In the rows, 128 means zero.
Each path below is one point turned by a fixed rotation once a step. After each direction that follows a path, write how fast that rotation turns it, in degrees a step (0 if it stays still).
Each turn is a multiple of 5 degrees from 10 to 175, or 0.
Each row of a path follows its step; steps can be skipped.
path 1
step 3: [137 127 125 117 123 125 134 136 125 130 117 129 126 124 135 122 128 129
 120 135 130 120 127 127 126 138 117 131 122 130 122 116 127 124 124 134
 141 121 133 123 134 125 128 130 129 128 127 134 123 130 123 126 132 122
 127 131 127 138 130 123 122 123 126 126]
step 8: [134 126 120 123 128 130 130 120 119 134 132 126 116 124 130 125 136 130
 133 133 128 126 137 120 119 126 129 121 119 133 126 136 123 131 124 132
 130 121 127 129 124 118 135 128 135 127 129 126 121 122 128 134 131 123
 123 120 142 127 131 131 130 126 130 134]
step 15: [133 121 122 128 134 136 136 132 130 134 126 134 125 130 133 131 136 117
 119 139 130 116 127 122 126 127 119 130 126 129 121 118 124 131 121 129
 131 128 130 125 128 121 133 127 131 130 126 131 124 124 119 134 129 123
 125 130 129 132 124 133 133 113 127 135]
step 16: [129 123 123 125 132 128 137 122 125 129 127 137 133 128 134 125 127 134
 125 130 121 126 131 119 128 135 124 133 120 126 127 131 115 130 116 138
 137 128 123 130 126 128 123 130 136 123 132 125 124 129 125 127 125 115
 121 130 139 127 122 130 127 118 122 134]
step 17: [118 127 131 122 124 131 132 123 123 141 131 121 137 124 137 120 127 126
 127 124 123 127 130 127 127 134 130 134 124 127 125 130 127 131 122 125
 129 119 123 137 136 124 125 128 124 125 126 123 116 136 136 129 119 124
 127 127 137 131 123 124 127 124 129 142]
step 27: [133 128 125 132 129 130 135 121 130 128 125 125 120 129 130 140 132 126
 130 136 133 121 126 124 133 128 132 129 119 130 123 126 126 132 123 131
 133 127 127 126 124 121 133 133 135 130 130 130 120 124 117 124 118 114
 119 121 137 135 126 131 132 130 125 137]
step 28: [133 129 117 126 129 132 142 123 129 131 126 122 121 121 136 135 131 125
 120 126 129 126 128 115 126 133 122 133 125 131 123 133 121 127 126 122
 136 121 124 127 132 131 120 131 129 131 126 119 123 138 130 125 126 124
 119 127 137 129 131 129 128 122 128 136]
Speeds:
[126 127 126 127 127 131 130 127 131 130 127 127 130 128 129 127 127 126
 127 129 128 131 127 128 127 128 126 128 129 128 126 127 131 129 128 127
 128 126 130 128 129 130 129 127 125 128 127 127 127 127 128 130 130 130
 126 129 126 128 129 129 128 128 129 127] | 130
[129 128 128 127 128 129 129 125 130 128 128 131 128 126 130 127 128 126
 130 128 127 130 127 127 131 126 129 129 127 127 128 131 128 125 128 129
 129 129 129 128 127 127 128 128 128 129 129 130 128 128 130 126 127 129
 127 128 130 126 127 129 130 129 128 128] | 95
[129 129 127 127 127 127 129 126 128 127 126 125 128 127 127 131 126 128
 128 128 130 127 129 128 129 130 127 127 130 129 127 130 129 128 130 129
 128 127 127 128 130 127 127 127 129 130 129 129 128 129 127 127 127 129
 126 128 129 126 130 126 126 130 128 129] | 40
